In the data rows, 500 means zero.
Here are some points:
[248, 430, 667, 582, 272, 511, 509, 571, 600, 485, 459, 343, 733, 327, 519, 508]
[496, 498, 564, 498, 515, 415, 766, 631, 632, 399, 437, 481, 492, 505, 593, 466]
[920, 616, 362, 403, 856, 485, 643, 405, 312, 505, 584, 688, 215, 678, 600, 580]
[523, 571, 583, 509, 583, 466, 700, 712, 524, 395, 428, 564, 350, 342, 596, 382]
[303, 332, 534, 522, 404, 423, 521, 478, 639, 582, 528, 469, 664, 620, 404, 622]
[602, 499, 414, 451, 476, 555, 272, 267, 414, 645, 569, 508, 592, 725, 425, 594]
[547, 586, 541, 528, 426, 667, 279, 507, 440, 386, 472, 468, 480, 288, 526, 364]
[666, 391, 419, 441, 687, 353, 705, 454, 467, 574, 568, 645, 401, 842, 545, 690]
[798, 431, 327, 381, 779, 358, 679, 411, 393, 540, 532, 687, 236, 836, 599, 653]
[869, 595, 390, 470, 718, 428, 617, 393, 345, 525, 561, 627, 328, 664, 595, 591]
[249, 259, 616, 521, 411, 305, 813, 641, 760, 507, 470, 504, 670, 658, 546, 575]
[591, 482, 294, 471, 565, 550, 207, 206, 376, 669, 530, 606, 461, 682, 390, 599]
[755, 726, 316, 475, 625, 659, 106, 236, 196, 555, 549, 569, 339, 518, 425, 493]
[429, 505, 371, 477, 355, 592, 207, 223, 412, 667, 541, 382, 585, 549, 389, 581]
[404, 406, 407, 495, 310, 522, 229, 253, 561, 691, 538, 428, 717, 659, 370, 691]
[237, 293, 568, 539, 354, 418, 649, 572, 651, 513, 438, 435, 630, 515, 455, 573]
[527, 611, 556, 518, 446, 664, 395, 510, 351, 379, 452, 476, 386, 151, 569, 295]
[575, 512, 409, 565, 571, 537, 384, 409, 425, 607, 475, 544, 466, 614, 427, 534]
[736, 574, 365, 461, 686, 457, 618, 460, 415, 545, 518, 557, 341, 627, 516, 579]
[480, 464, 624, 484, 587, 414, 753, 713, 605, 417, 458, 567, 439, 439, 570, 415]
[506, 399, 532, 476, 577, 382, 828, 587, 592, 541, 552, 515, 458, 575, 575, 564]
[399, 364, 467, 486, 473, 461, 502, 465, 593, 556, 524, 482, 614, 648, 426, 548]
[369, 294, 551, 546, 450, 348, 848, 519, 691, 557, 489, 452, 663, 637, 480, 593]
[463, 704, 488, 553, 435, 541, 357, 545, 512, 459, 458, 458, 568, 388, 486, 457]
[756, 576, 430, 435, 821, 418, 735, 619, 361, 409, 521, 653, 210, 552, 615, 433]
[550, 713, 410, 450, 499, 645, 173, 374, 336, 512, 492, 512, 390, 385, 415, 433]
[309, 581, 602, 546, 480, 391, 781, 733, 612, 420, 437, 449, 496, 343, 526, 325]
[378, 429, 555, 571, 395, 579, 416, 477, 506, 493, 473, 412, 588, 415, 475, 488]
[356, 305, 606, 493, 553, 381, 928, 715, 655, 460, 478, 544, 488, 509, 572, 540]
[350, 382, 570, 531, 497, 425, 801, 661, 657, 481, 458, 484, 511, 470, 545, 477]
18 more points follow, each with its number after it:
[574, 634, 530, 507, 593, 486, 591, 629, 439, 364, 480, 564, 355, 281, 570, 389] 0
[340, 351, 646, 496, 527, 375, 925, 765, 681, 410, 424, 513, 507, 422, 604, 496] 1
[339, 370, 535, 482, 395, 408, 546, 466, 628, 578, 500, 469, 652, 598, 505, 614] 2
[682, 460, 410, 420, 671, 392, 611, 398, 454, 602, 579, 602, 421, 792, 509, 601] 3
[204, 364, 551, 543, 186, 610, 319, 411, 653, 656, 492, 282, 847, 501, 381, 613] 4
[581, 557, 602, 528, 622, 459, 720, 752, 535, 273, 453, 570, 329, 216, 620, 333] 5
[410, 419, 373, 441, 332, 527, 289, 206, 458, 689, 527, 389, 648, 778, 366, 702] 6
[490, 791, 577, 571, 410, 672, 231, 600, 446, 384, 447, 470, 476, 53, 498, 258] 7
[526, 503, 495, 480, 604, 517, 542, 522, 406, 549, 531, 523, 381, 453, 496, 482] 8
[163, 456, 583, 574, 196, 609, 223, 478, 645, 509, 423, 384, 782, 435, 380, 485] 9
[693, 681, 550, 499, 667, 535, 536, 600, 429, 391, 475, 587, 348, 358, 584, 390] 10
[519, 525, 452, 485, 495, 504, 388, 406, 417, 537, 498, 496, 508, 527, 471, 571] 11
[430, 542, 466, 525, 379, 704, 218, 399, 414, 482, 490, 397, 506, 274, 449, 388] 12
[751, 532, 437, 456, 755, 371, 702, 667, 426, 395, 475, 650, 236, 554, 645, 493] 13
[269, 406, 576, 539, 230, 552, 414, 490, 653, 538, 491, 337, 731, 480, 438, 520] 14
[129, 371, 599, 575, 214, 593, 290, 522, 656, 546, 487, 334, 762, 327, 359, 410] 15
[290, 493, 639, 589, 279, 634, 460, 617, 638, 468, 432, 302, 700, 234, 481, 442] 16
[645, 568, 325, 468, 408, 694, 28, 278, 341, 588, 536, 462, 540, 640, 414, 666] 17
Which two of these numbered points are nearest to each point below, ignoring the 3 directions in which the first points spread most? Their numbers follow each, nearest first.
[663, 479, 403, 442, 612, 438, 495, 390, 443, 593, 593, 563, 482, 741, 513, 660] > 2 14
[395, 404, 563, 531, 447, 418, 606, 576, 623, 464, 504, 515, 548, 551, 564, 504] > 2 9
[571, 722, 400, 514, 468, 608, 159, 386, 395, 550, 529, 511, 500, 417, 408, 491] > 7 0
[360, 525, 641, 554, 479, 549, 573, 708, 571, 388, 405, 417, 500, 248, 585, 392] > 1 11
[472, 444, 549, 512, 504, 388, 757, 537, 536, 543, 485, 487, 567, 578, 554, 621] > 11 2
[569, 810, 463, 524, 468, 669, 206, 453, 327, 454, 502, 505, 415, 304, 470, 269] > 3 7
[616, 548, 407, 439, 669, 402, 623, 466, 452, 561, 586, 538, 417, 720, 534, 546] > 3 14
[499, 346, 413, 413, 527, 370, 543, 407, 548, 582, 533, 588, 551, 835, 456, 668] > 9 2
[632, 534, 416, 455, 668, 429, 566, 450, 396, 531, 512, 621, 384, 635, 521, 588] > 11 0
[350, 516, 362, 481, 296, 497, 104, 213, 532, 704, 537, 440, 783, 804, 304, 725] > 9 7
Here are 18 other points, each followed by its number:
[307, 396, 586, 533, 444, 431, 684, 618, 692, 509, 450, 505, 614, 611, 504, 510] 0
[823, 661, 441, 414, 812, 494, 556, 532, 343, 419, 540, 682, 227, 563, 576, 419] 1
[611, 496, 436, 428, 595, 544, 513, 521, 433, 493, 526, 531, 362, 586, 569, 454] 2
[598, 441, 443, 475, 513, 478, 499, 404, 453, 560, 539, 554, 525, 691, 520, 636] 3
[651, 557, 430, 480, 477, 522, 308, 327, 395, 533, 534, 523, 512, 569, 494, 604] 4
[259, 548, 608, 564, 304, 582, 427, 550, 621, 494, 451, 325, 682, 317, 440, 370] 5
[366, 387, 601, 540, 483, 500, 829, 799, 602, 398, 434, 489, 370, 377, 644, 391] 6
[328, 342, 519, 517, 421, 426, 622, 474, 640, 559, 450, 384, 699, 740, 440, 656] 7
[392, 667, 612, 583, 319, 688, 306, 554, 444, 367, 453, 328, 562, 64, 476, 309] 8
[285, 476, 585, 523, 238, 556, 346, 487, 538, 509, 485, 326, 677, 297, 423, 420] 9
[557, 524, 523, 465, 513, 522, 460, 461, 437, 462, 525, 479, 496, 535, 542, 482] 10
[557, 544, 448, 497, 475, 617, 306, 387, 400, 509, 510, 453, 507, 562, 479, 505] 11
[641, 536, 437, 449, 632, 422, 667, 465, 440, 469, 515, 534, 395, 644, 546, 599] 12
[396, 399, 572, 509, 468, 385, 737, 538, 656, 510, 489, 473, 641, 607, 488, 560] 13
[378, 603, 554, 538, 380, 608, 206, 509, 477, 479, 478, 469, 573, 325, 409, 391] 14
[773, 653, 356, 436, 687, 622, 283, 445, 227, 461, 530, 563, 240, 499, 542, 432] 15
[454, 350, 431, 458, 497, 382, 535, 395, 589, 666, 579, 525, 573, 668, 403, 636] 16
[503, 745, 481, 514, 491, 564, 404, 529, 402, 455, 505, 481, 408, 332, 491, 320] 17
Which two of these numbered points are nearest to each point below, ignoring the 3 directions in which the first points spread most? Their numbers follow each, nearest first.
[688, 561, 314, 379, 692, 368, 557, 339, 395, 630, 614, 560, 385, 885, 507, 636] > 17 5
[570, 700, 593, 590, 507, 615, 487, 652, 496, 344, 431, 493, 419, 91, 557, 314] > 8 13
[684, 532, 413, 407, 658, 506, 381, 382, 379, 535, 574, 618, 396, 672, 477, 525] > 1 14
[312, 370, 562, 547, 231, 432, 454, 430, 639, 545, 481, 402, 798, 628, 441, 670] > 4 3
[623, 654, 335, 459, 476, 680, 66, 164, 262, 617, 551, 430, 482, 566, 388, 497] > 5 9
[508, 292, 373, 394, 460, 504, 372, 317, 503, 674, 551, 513, 547, 887, 469, 675] > 2 15
[655, 618, 393, 485, 561, 616, 227, 368, 356, 562, 570, 552, 390, 363, 445, 449] > 16 9
[521, 588, 522, 539, 485, 559, 308, 511, 434, 413, 485, 547, 440, 292, 448, 406] > 14 1
[689, 647, 473, 507, 552, 529, 552, 509, 411, 402, 412, 501, 363, 463, 634, 462] > 12 4
[632, 383, 393, 450, 704, 379, 700, 571, 483, 516, 536, 617, 326, 734, 538, 590] > 15 2
